In the data rows, zero lies at 4.5, halfway between 4 and 5.
Here are some points, one per row:
[3 8 5 0 1 9 1 5]
[0 4 4 6 4 4 0 3]
[0 5 6 4 3 5 4 5]
[3 4 5 5 6 5 4 4]
[4 4 4 6 8 4 5 2]
[1 5 4 4 3 5 3 6]
[5 5 4 5 5 4 3 6]
[3 3 8 4 7 3 3 2]
[4 6 4 3 2 6 7 7]
[2 4 3 6 2 4 0 4]
[3 6 4 3 5 5 6 6]
[1 5 6 3 2 6 5 7]
[2 4 5 5 6 3 5 7]
[9 3 5 3 6 4 6 5]
[2 5 5 5 2 4 5 4]
[1 5 5 6 6 3 7 5]
[5 5 5 6 8 4 3 1]
[4 5 3 8 7 4 2 4]
[6 7 5 3 4 3 2 3]
[4 4 3 8 3 1 1 5]
[2 5 3 6 8 1 5 4]
[7 5 2 7 3 3 4 5]
[4 2 4 5 5 7 4 6]
[6 6 4 3 6 6 6 5]
[8 5 5 2 4 7 1 4]
[8 1 5 5 5 5 6 5]
[0 4 5 4 2 8 3 6]
[1 6 5 5 6 5 6 3]
[9 2 4 3 3 5 5 6]
[4 0 5 8 6 0 3 5]
[6 6 5 2 6 4 7 5]
[7 4 5 6 8 5 5 2]
[7 3 5 6 7 5 4 5]
[8 0 8 3 2 5 0 5]
[7 4 4 5 8 4 6 3]
[8 5 4 5 9 3 7 2]
[2 4 3 5 2 7 3 6]
[1 5 5 4 5 4 3 5]
[9 2 5 3 2 6 5 5]
[8 5 4 3 4 5 6 6]
[0 5 4 3 6 6 6 6]
[9 2 4 6 4 4 6 2]
[8 2 6 4 5 4 6 4]
[8 4 5 5 5 3 4 3]
[6 5 5 7 8 3 1 2]
[9 4 3 6 8 3 3 0]
[5 9 4 1 3 4 9 5]
[6 3 4 3 6 4 7 4]
[3 4 4 6 6 4 4 2]
[4 6 3 2 4 8 8 6]
[3 5 5 3 0 4 7 6]
[2 7 5 3 3 8 2 6]
[2 2 8 5 6 3 8 6]
[6 5 5 5 7 0 2 2]
[5 5 4 4 0 5 4 8]
[7 5 4 3 5 4 6 5]
[2 6 4 3 2 3 4 6]
[7 0 7 5 4 6 6 6]
[0 8 4 4 1 4 0 4]
[7 6 2 4 0 5 2 5]
[5 5 5 5 7 3 5 3]
[8 3 5 8 7 3 0 3]
[3 3 4 3 6 8 9 6]
[1 6 6 4 6 5 2 6]
[2 5 3 7 5 4 2 5]
[2 5 4 4 3 4 4 6]
[9 4 4 5 8 4 6 4]
[6 6 5 3 5 5 6 6]
[6 5 5 6 7 4 5 4]
[8 6 3 3 1 3 4 4]
[5 3 5 5 8 3 3 2]
[3 6 5 2 0 4 8 5]
[7 4 1 5 2 5 5 3]
[5 5 5 4 2 4 5 4]
[3 6 4 3 2 5 6 5]
[3 6 5 2 4 6 7 4]
[1 5 5 4 4 5 5 4]
[5 4 5 5 7 3 6 3]
[7 2 4 4 5 6 4 7]
[2 5 4 4 5 5 7 6]
[7 4 3 7 1 4 2 5]
[2 5 4 5 4 7 4 5]
[3 4 5 5 5 4 3 4]
[4 5 4 5 3 5 9 7]
[2 5 4 6 5 4 4 3]
[7 6 6 3 6 5 8 6]
[7 3 4 7 8 1 2 2]
[0 5 5 6 2 6 4 5]
[2 7 5 4 3 4 5 3]
[4 1 7 6 5 6 6 4]
[2 6 4 5 1 6 8 5]
[7 5 3 4 3 6 4 6]
These points spread out most along one direction. Where along it does each point below lie, from 0 to 99? 50 is the average, and the first point above lies past it.
[6 5 5 6 7 4 5 4] --> 36
[2 6 4 5 1 6 8 5] --> 73
[8 4 5 5 5 3 4 3] --> 31
[7 0 7 5 4 6 6 6] --> 41
[2 5 5 5 2 4 5 4] --> 63
[7 5 3 4 3 6 4 6] --> 52
[5 5 4 4 0 5 4 8] --> 68
[7 6 2 4 0 5 2 5] --> 57
[5 5 4 5 5 4 3 6] --> 48
[5 5 5 4 2 4 5 4] --> 55
[2 5 3 6 8 1 5 4] --> 42
[4 1 7 6 5 6 6 4] --> 45
[9 3 5 3 6 4 6 5] --> 32
[4 2 4 5 5 7 4 6] --> 52
[1 6 6 4 6 5 2 6] --> 62
[0 4 5 4 2 8 3 6] --> 78
[3 3 4 3 6 8 9 6] --> 60
[1 6 5 5 6 5 6 3] --> 58
[7 4 1 5 2 5 5 3] --> 46
[7 3 5 6 7 5 4 5] --> 32
[1 5 5 6 6 3 7 5] --> 56
[4 5 3 8 7 4 2 4] --> 38
[3 6 5 2 4 6 7 4] --> 64
[3 8 5 0 1 9 1 5] --> 81
[7 5 2 7 3 3 4 5] --> 42
[2 5 4 4 3 4 4 6] --> 65
[9 2 4 3 3 5 5 6] --> 41
[5 5 5 6 8 4 3 1] --> 31
[3 4 5 5 6 5 4 4] --> 49
[9 2 4 6 4 4 6 2] --> 27
[2 5 3 7 5 4 2 5] --> 53
[5 9 4 1 3 4 9 5] --> 66
[8 6 3 3 1 3 4 4] --> 49
[4 6 3 2 4 8 8 6] --> 67
[3 6 4 3 2 5 6 5] --> 68
[4 5 4 5 3 5 9 7] --> 62
[9 2 5 3 2 6 5 5] --> 44
[6 6 5 3 5 5 6 6] --> 52
[9 4 3 6 8 3 3 0] --> 13
[2 7 5 3 3 8 2 6] --> 74
[2 4 5 5 6 3 5 7] --> 54
[5 3 5 5 8 3 3 2] --> 29
[1 5 4 4 3 5 3 6] --> 69
[8 0 8 3 2 5 0 5] --> 40
[0 5 4 3 6 6 6 6] --> 68
[6 7 5 3 4 3 2 3] --> 46
[1 5 6 3 2 6 5 7] --> 77
[3 4 5 5 5 4 3 4] --> 50
[8 3 5 8 7 3 0 3] --> 18
[2 4 3 6 2 4 0 4] --> 58
[6 5 5 7 8 3 1 2] --> 25
[7 6 6 3 6 5 8 6] --> 47
